One vector is turned by the same rotation once a step. Each row is the vector after some number of steps, and that number follows the row.
The counts run from 0 to 246.
-0.404; -3.819; 1.341; -0.374; -1.472; -2.889; -0.480; -5.044; 1.132; -3.891; -1.808; -0.594; 0.145; -1.876; 3.094; -0.419; 3.040; -0.339; 2.697; 0.040; 1.354; 3.166; -1.370; -1.687; -1.383; 1.893; 1.295; 1.101; 2.571; 0.217; -1.630; 1.697; 0.252; -0.816; -0.474; -0.351; 3.872; -3.361; 1.147; -1.406; 4.078; -3.816 -> 217
0.679; -4.401; -0.427; 0.267; -0.956; -2.322; 1.506; -4.190; 2.753; -1.998; -0.601; -0.140; -1.710; -0.749; 2.329; 1.322; 1.411; 2.224; 4.056; 0.973; 0.173; 4.404; 0.029; 1.939; -0.771; 1.273; 0.935; 1.244; 6.194; -1.432; -1.242; 2.164; 0.783; -1.104; -0.462; -0.211; 3.492; -3.117; -1.364; 0.203; 3.087; -1.341 -> 216
-0.701; 5.033; 3.069; -0.577; 0.613; -3.389; -1.549; -1.488; 0.963; -0.861; 1.023; -5.198; -1.587; 0.570; 2.614; 0.177; 1.195; 2.870; 1.724; -4.957; 0.731; 2.588; 2.284; 0.602; 0.026; 0.488; -0.903; 0.852; 1.068; 0.576; -0.907; 1.059; 3.893; 3.087; -1.927; -1.781; 1.707; 2.043; 1.272; -0.791; 3.323; -0.427 -> 97
-0.273; -3.002; -2.909; -1.764; -1.634; -2.509; 1.054; 1.615; -1.659; -2.518; 1.041; -3.043; -0.670; -0.024; 3.669; 1.595; 2.327; 2.430; -1.519; -3.617; 3.552; 1.447; 0.715; 0.355; 1.336; 4.128; 0.852; 3.166; 4.124; -3.826; -0.233; 2.221; -0.152; -0.450; -2.556; -0.417; -0.550; -0.835; 0.288; 3.361; -2.530; -2.274 -> 86
1.200; 3.585; 0.911; -3.293; 3.378; -2.561; 1.751; 1.237; 0.247; -1.796; 1.979; -2.815; 0.586; -1.073; 4.237; -2.084; 0.394; -0.993; 2.272; -1.814; -0.206; 1.845; 2.296; -4.781; -1.286; 1.709; 0.550; 1.975; -2.506; -6.214; 0.896; -0.043; 1.801; 1.680; -0.821; 2.055; -1.702; -1.943; 0.521; 1.509; -2.172; -0.480 -> 231
-1.756; 1.521; -0.846; -1.536; 3.766; -3.820; -1.056; -1.432; 0.405; -1.339; 1.619; 0.507; -1.655; 2.618; 1.764; -2.932; -0.813; 1.326; 1.522; 1.214; -1.010; 5.014; 1.240; -0.828; -0.560; 5.576; 2.935; -0.591; 5.380; 0.486; -1.080; 0.796; 0.070; 2.033; -1.436; 1.569; 2.419; -1.552; 1.157; -0.337; 2.834; -1.234 -> 34
-1.081; -1.746; -2.223; 2.309; 0.020; -2.153; 1.477; 0.109; 0.038; 0.190; 2.835; -0.933; -2.083; 0.071; -1.953; -0.695; -0.450; 0.670; 0.104; 0.077; 3.558; 3.144; 0.817; 1.467; 0.355; 2.321; 2.400; -2.153; 5.875; -0.747; -0.066; 2.836; 0.573; -0.373; -3.724; 2.595; 3.903; 1.931; 0.891; 1.535; 4.525; -3.137 -> 246
0.754; -1.935; 2.490; -0.387; -1.800; -1.662; 0.765; -1.440; 0.972; -2.256; -1.209; -2.747; -2.984; 0.977; 2.334; 0.778; 2.419; 2.852; 5.085; -2.335; 2.533; -1.118; 1.558; -0.914; -0.877; 2.781; 0.020; 0.972; 4.800; 0.790; 1.790; 1.215; 3.084; -0.265; -0.120; -3.765; 0.640; -3.884; -0.725; -2.562; 1.744; -1.247 -> 150
0.072; 2.720; 3.721; -0.794; 2.854; -0.878; 0.006; 0.563; 1.376; 0.730; 1.159; -1.591; 2.576; -1.474; 3.196; -0.775; 1.146; -0.951; 1.833; -3.778; -1.045; 2.683; -2.721; -4.743; 0.207; -1.215; -0.835; 1.321; -1.001; -5.141; -0.795; 0.578; 1.252; 1.100; -1.277; 4.836; 1.275; 1.651; -0.498; -2.182; 1.946; -1.126 -> 165
-0.641; -1.740; -2.480; 1.359; -1.016; -1.559; 1.676; -1.841; -1.914; -2.542; 0.982; -2.758; -1.824; -1.907; 0.522; 1.327; -0.722; 0.662; -1.053; -2.958; -0.969; 0.061; -1.167; -1.994; 2.543; 1.900; -0.135; -0.424; 3.410; -0.523; 0.784; 1.505; 2.913; -0.120; -5.025; 3.189; 2.941; 1.662; 2.432; -0.605; 3.677; -4.269 -> 28
-1.144; -0.804; 0.891; 1.610; 1.869; -1.335; -1.175; -2.648; -0.109; -1.766; -0.930; -0.534; -3.274; 0.954; 3.687; 1.084; -0.898; -2.155; 5.163; 1.018; -2.573; 0.626; -0.808; -2.915; -1.095; 1.404; -0.288; -1.433; 0.989; -2.747; 1.099; 0.540; 3.843; 4.093; -1.591; 0.522; 1.107; -0.039; -3.905; -4.087; 3.597; 1.044 -> 225
2.417; -0.937; -0.392; -1.165; 0.775; -1.810; -0.309; -2.186; 3.634; -0.862; 1.557; -0.750; 1.016; -1.626; 1.520; -2.931; 2.041; -3.231; 3.172; 2.442; -0.248; 4.577; -2.777; -3.550; -0.991; -0.781; 3.358; 2.612; -1.193; -3.821; 1.992; 1.445; -1.928; 1.486; -1.040; 0.677; 1.118; -1.161; -3.582; -0.490; 0.870; 2.374 -> 71
-0.485; 2.206; 0.282; -1.117; -1.158; -2.284; 3.034; 1.190; -2.256; 0.509; 2.954; -3.600; -1.158; -2.282; 0.591; -0.903; -0.722; 0.247; 1.504; -5.675; -0.812; -0.700; 1.881; 1.262; -0.631; -0.757; -1.602; -0.090; -2.867; -1.273; 2.907; 1.941; 3.799; 0.918; -4.457; 0.692; -1.074; -0.035; 1.106; -3.304; 1.595; 1.647 -> 173
0.131; 0.580; -0.898; -0.016; 2.796; 0.053; 2.810; 1.913; -0.567; 1.823; 2.707; 1.000; 3.264; 2.696; 2.078; 0.191; 1.538; -0.571; -1.034; -3.048; 0.928; 5.704; 0.530; 3.415; -0.068; 3.079; -1.551; -1.021; 0.714; -5.172; 0.665; 2.739; 0.466; -2.243; -2.329; 2.238; 2.586; -1.322; 0.416; -1.221; 2.552; 2.230 -> 51
1.898; 0.656; 0.773; 1.462; -1.022; -2.554; -1.793; -1.365; -1.760; -1.024; 2.522; -2.057; -1.867; 1.695; 1.319; -0.266; 4.144; -0.630; 1.546; -3.139; 5.793; 2.089; 1.230; -0.867; 1.477; -3.642; -0.001; 0.741; -1.568; -0.133; 0.459; 3.818; 1.783; 1.592; -3.877; -4.219; 1.225; 2.622; -1.436; -1.065; 2.133; -0.748 -> 67
-1.906; -2.901; 0.397; 4.532; -0.017; -1.926; 3.188; 0.860; 2.835; -0.048; -0.237; -1.447; -2.529; -5.753; 0.771; 1.016; -2.430; 0.826; 2.100; -3.079; 1.078; -1.430; 0.118; -0.427; -0.329; 3.125; 1.235; 0.018; 0.572; -3.287; 3.538; -1.413; 0.524; 0.065; -5.147; 5.055; -0.940; -1.030; -0.492; 0.842; -0.615; -2.097 -> 237
0.108; 0.567; -1.673; -1.555; 0.212; -0.967; 3.014; 1.263; -1.279; 2.686; 3.471; -2.287; -0.161; -2.561; -1.187; 0.934; -0.640; 2.395; -0.521; -6.005; -0.736; 2.728; 0.110; -0.159; 0.663; 1.704; -1.705; 0.316; -0.691; -1.883; 2.391; 2.197; 0.460; 0.517; -4.720; 1.706; -1.371; 2.064; 1.064; -2.378; 2.858; 3.202 -> 174
0.819; 0.074; -1.124; -1.733; 3.435; -0.653; 1.950; 1.776; 0.113; 2.968; 1.527; -1.420; -2.403; 1.742; 4.922; 0.676; 0.488; 2.673; 4.218; -4.284; -0.877; 1.415; 1.607; -0.245; 1.058; 2.630; -2.163; -0.496; 3.086; -5.143; 0.677; 2.306; 0.684; -1.197; 0.717; 2.417; -3.581; -1.569; -0.082; -1.979; 0.225; 0.780 -> 233
-1.642; 2.012; 1.783; -1.031; -0.474; -1.359; 0.675; 2.364; 2.970; 1.013; 1.725; -2.644; -0.325; -2.065; 3.278; 0.680; 1.113; 3.882; 4.775; 1.064; 0.175; -2.108; 1.894; -0.719; -6.329; 5.059; 0.158; 0.788; 1.800; -2.372; 0.485; 1.765; 0.042; 1.486; -0.070; 0.904; -1.128; 0.729; -0.293; -2.650; 1.952; 2.214 -> 168
1.920; -1.069; 0.090; 1.221; -3.091; -2.908; 1.949; -1.070; 1.677; -1.018; 2.049; -4.648; 0.574; -0.042; 0.944; -2.768; 0.392; -5.309; -1.172; -4.520; 1.838; 0.614; -1.525; -0.072; 1.778; -0.264; -0.402; 0.196; -0.111; 0.023; 2.312; -0.638; -0.933; -3.766; -2.791; 0.344; 4.910; -0.965; 3.492; 0.386; 2.259; -2.176 -> 58
2.701; -0.215; -0.525; -0.765; 0.754; -3.130; 0.799; -0.391; -0.157; -2.101; 1.274; -3.717; -2.153; -2.392; 1.769; -4.381; 0.495; -0.631; 1.349; -5.299; -0.307; 2.126; -0.653; -3.273; 4.060; 0.667; -1.149; 2.308; -0.071; -1.522; 1.666; 0.400; 1.488; -0.086; -0.364; 2.134; -0.528; -5.349; 0.067; -2.361; 1.357; -1.855 -> 89
0.978; -1.948; 1.236; -3.647; -2.901; -1.874; 0.291; -1.566; -0.586; -2.797; -0.929; -3.172; -1.957; -0.764; 1.636; 2.187; 2.419; 1.348; 1.864; -4.450; 3.732; -0.666; -1.498; -2.907; 0.071; 2.198; 0.927; 1.128; 4.237; 1.983; 0.163; 2.628; 0.204; -0.764; -0.725; -2.926; 2.076; -0.769; 0.529; -2.972; 1.806; -1.529 -> 151
-0.098; -3.552; 0.466; 1.408; -1.036; -2.441; 0.502; -3.153; 1.650; -0.571; -0.101; -0.713; 0.073; 0.609; 7.299; 3.655; 3.913; 0.752; 3.854; 1.366; -0.977; 1.182; 0.965; 1.487; -3.564; 1.901; -1.014; -1.088; -0.540; -2.494; -0.277; 0.999; -0.514; -1.518; 0.736; -1.778; -0.836; -0.606; 0.736; -2.500; 2.473; -0.297 -> 74
-2.147; -1.461; 2.277; 1.589; 0.178; -4.881; -3.132; -0.445; 0.102; -2.032; 0.993; -0.235; -5.169; -2.731; 2.413; -1.166; -0.239; 0.173; 2.094; -2.245; 1.425; 0.248; -0.124; -4.929; -0.784; 2.600; 2.836; 0.090; -1.356; -0.882; -0.218; 0.749; -1.594; 5.401; -0.866; 0.325; -3.089; 0.659; -2.199; -0.909; 0.555; -2.458 -> 160
-2.890; -1.368; 0.239; 4.032; -0.577; -1.443; 4.100; -0.005; 1.636; -1.097; 0.679; -2.930; -1.302; -2.661; 0.919; 2.257; -1.216; 3.005; 1.885; -4.633; 0.787; -0.357; 3.518; 3.393; -0.097; 2.017; -0.964; -0.460; 1.003; -2.468; 2.631; -1.698; 2.994; 0.798; -3.872; 2.883; 1.160; -1.557; 0.765; 2.007; -0.619; -0.271 -> 238
-2.274; 1.544; 2.016; -1.206; -0.013; -3.468; 0.797; 0.508; -0.631; -0.330; 2.189; -0.786; -0.244; 2.303; 2.418; -1.337; 1.040; -0.997; 1.369; -6.588; 1.919; 1.369; 3.443; 3.776; -0.792; 2.065; 1.434; -1.016; 3.341; 1.710; 0.092; 2.070; -1.616; -3.554; -4.841; -1.608; 1.637; -1.108; 2.142; -1.951; 1.840; -3.192 -> 181
0.241; -0.858; -1.986; 0.370; 0.729; -3.033; -0.835; 0.093; -2.468; -3.128; 1.127; -0.412; 1.402; 3.027; 2.856; 1.785; 4.237; -1.361; -3.180; -3.908; 0.575; 3.075; -0.788; 1.676; 3.267; 3.770; -1.692; 3.376; 2.306; -1.013; -1.220; 1.332; 1.200; -1.205; -4.443; -3.746; 0.779; -0.053; -0.386; -1.102; -0.286; -2.070 -> 211
0.757; -2.238; 0.383; -1.762; -4.278; 0.233; -1.499; -1.780; -1.219; -2.471; -0.692; -2.523; 0.025; -1.567; 1.672; 2.078; 1.781; 0.414; -1.554; -4.390; 3.082; -0.196; -3.212; -3.925; 2.085; 1.768; 2.287; 1.353; 4.710; 0.901; 0.168; 3.316; -1.009; -0.326; -4.967; 0.922; 2.052; 1.210; -0.584; -0.129; 0.351; -2.024 -> 152
2.347; -1.745; 0.038; 2.490; 4.497; -2.128; 2.209; -0.627; 2.574; -1.092; -1.311; -1.281; -0.957; 1.230; 0.804; -0.923; 2.483; -0.604; 1.198; -0.457; 0.817; 0.963; -1.023; -4.841; 2.234; 4.578; 1.008; 2.518; 4.294; -3.639; 3.534; -3.589; 1.822; -0.074; -0.383; -0.465; -0.168; -4.104; -2.824; 0.308; -1.001; -0.022 -> 148
-0.262; -3.232; -0.964; 2.945; -1.108; -3.878; 3.300; 0.203; 0.758; -4.308; 0.291; -2.017; -0.080; -2.344; -0.429; 0.551; 1.496; -0.889; 0.964; 1.071; 1.093; -0.464; 0.616; 0.971; -2.319; 2.781; -0.389; 2.021; -0.301; -2.234; 3.932; -0.445; 3.845; 1.718; -1.801; -2.834; 2.503; -3.007; -0.302; -1.009; 0.320; 1.018 -> 208
-1.435; -0.381; 1.048; 1.921; 2.438; -2.323; 2.470; 0.759; -0.428; 0.925; 1.480; -0.036; -1.786; 1.505; 2.191; -0.030; 2.061; 1.669; 1.304; -4.803; 2.768; 0.722; 5.150; 3.286; 0.223; 2.698; -0.411; -1.690; 3.189; 0.196; 0.907; 0.832; 0.438; -2.367; -3.198; -1.777; 1.138; -0.807; 1.450; -0.838; 1.326; -3.893 -> 180
0.587; -0.518; -0.518; 1.165; 0.820; -0.679; 2.300; -1.410; 0.086; 1.191; 2.490; -1.444; -1.586; -2.266; 0.191; 0.403; 2.013; 3.187; 3.486; 1.700; 3.231; 0.506; 2.254; -1.675; -2.464; 0.358; 1.309; -1.653; 0.227; -4.633; 0.659; 3.786; 2.810; 1.960; -2.726; 2.374; 0.946; 2.658; 1.527; 0.654; 4.271; -3.336 -> 103
-0.517; -4.590; -0.507; 1.155; -0.771; -4.473; 2.575; -1.917; -2.520; -2.032; 1.408; -0.509; -2.101; -1.748; 1.086; 0.457; 0.933; -6.218; 2.318; -3.318; 0.326; 0.342; -0.728; -2.387; -0.881; -0.161; -0.829; 1.433; -4.190; -3.262; 2.542; -0.270; 0.635; 0.114; -1.873; -1.760; -0.838; -1.406; -0.371; -2.584; 1.346; -1.404 -> 142
0.483; 2.929; 1.494; 0.901; 1.540; -1.033; 0.179; 0.355; 2.481; -0.682; 1.923; -3.015; 0.097; -0.920; -0.138; -3.371; -0.502; -1.095; -0.017; -4.849; 3.245; 1.662; -0.853; -2.333; 3.878; -0.661; 4.219; 1.210; 1.662; -0.681; 3.129; -1.710; -2.949; -1.654; -6.618; 2.207; 1.633; -0.408; -0.392; -0.430; -0.869; -0.283 -> 183
-1.086; 2.974; 3.454; -4.051; 0.884; -3.474; 0.195; -1.878; 1.492; -0.843; -0.109; -1.982; 1.108; -0.978; 3.509; -0.263; -0.235; -2.095; 2.941; -4.345; -1.130; 4.415; -1.332; -1.947; -1.642; -1.745; 0.108; -0.183; 0.095; -4.411; -2.547; 1.174; 1.789; 1.675; -0.203; 3.478; 2.588; 0.657; 1.621; 0.895; 1.841; -1.533 -> 164
0.135; -2.278; -0.724; -0.353; -1.295; -2.756; 1.111; 1.953; -1.721; -2.233; 1.376; -1.696; -1.419; -2.552; 1.027; 2.954; 2.421; 3.404; -0.194; -3.454; 5.950; -1.360; 0.624; -2.255; -0.842; 5.297; 0.737; 2.232; 0.472; -2.419; 1.400; 2.014; 1.156; 0.911; -2.755; -1.491; -1.891; -1.064; -0.197; 2.239; -1.783; -0.183 -> 85
1.476; 2.726; -0.605; -1.038; -1.883; -1.718; 0.016; -2.684; 1.267; -4.552; 0.852; -4.039; -0.054; -3.247; 2.552; -1.474; 0.771; 2.983; 1.439; 0.677; -0.814; 3.101; 0.574; -1.597; 1.581; 0.567; 1.050; 2.116; -0.568; -1.383; 2.180; 1.684; 4.978; 4.442; -3.616; 1.003; 2.406; -3.732; -0.317; 2.365; 0.300; 3.296 -> 155
0.523; -3.116; 2.030; 3.634; 2.004; 0.770; 1.016; 0.990; 2.489; 3.772; 2.418; 2.882; -0.396; -0.371; 2.587; 1.866; 3.205; 1.614; 1.735; -1.525; 4.535; 1.485; -0.743; 0.379; -2.187; 2.107; 0.245; -1.062; -1.671; -3.550; 1.843; 2.101; -2.247; 1.315; -1.384; -0.892; -0.416; 0.880; -4.276; -2.816; 1.313; 1.618 -> 197
2.312; 1.028; 0.377; 0.408; -1.961; -0.338; 1.224; 0.849; 2.083; 1.110; 1.224; -3.671; -0.005; 1.134; 4.030; 1.210; 2.228; -1.405; 2.756; -3.959; -1.567; -0.199; -0.525; 3.281; -1.265; -0.035; -3.463; 1.972; 0.465; -2.561; 2.724; 0.464; 1.736; -1.726; -0.881; -2.233; 0.288; -2.709; -1.967; -3.933; 0.046; 4.454 -> 203
-2.576; -1.325; 3.502; 4.251; 2.618; 1.157; 4.039; 0.236; -0.949; 0.390; -0.125; 1.758; 0.294; -1.325; -0.095; 2.142; -0.053; -0.195; 0.864; -4.112; 2.446; -2.492; 0.786; 1.359; -1.112; 2.588; 0.157; -2.573; 0.231; -1.867; 3.920; -0.912; 1.008; -0.813; -6.752; 1.848; 0.412; 0.765; -1.035; -2.817; 0.428; -1.574 -> 113
2.488; -3.838; -0.713; 1.698; 0.793; -1.834; 0.940; -3.171; 3.089; 0.170; 0.796; -0.732; -3.892; -0.669; 0.030; -0.368; 1.465; 3.168; 2.855; 0.420; 3.051; 4.476; 0.558; -0.067; 1.944; 1.118; 1.487; 1.561; 5.982; -2.515; 0.695; 1.135; 0.685; -0.173; -0.535; -0.280; 1.293; -2.905; -3.691; 1.217; 1.020; 0.816 -> 215
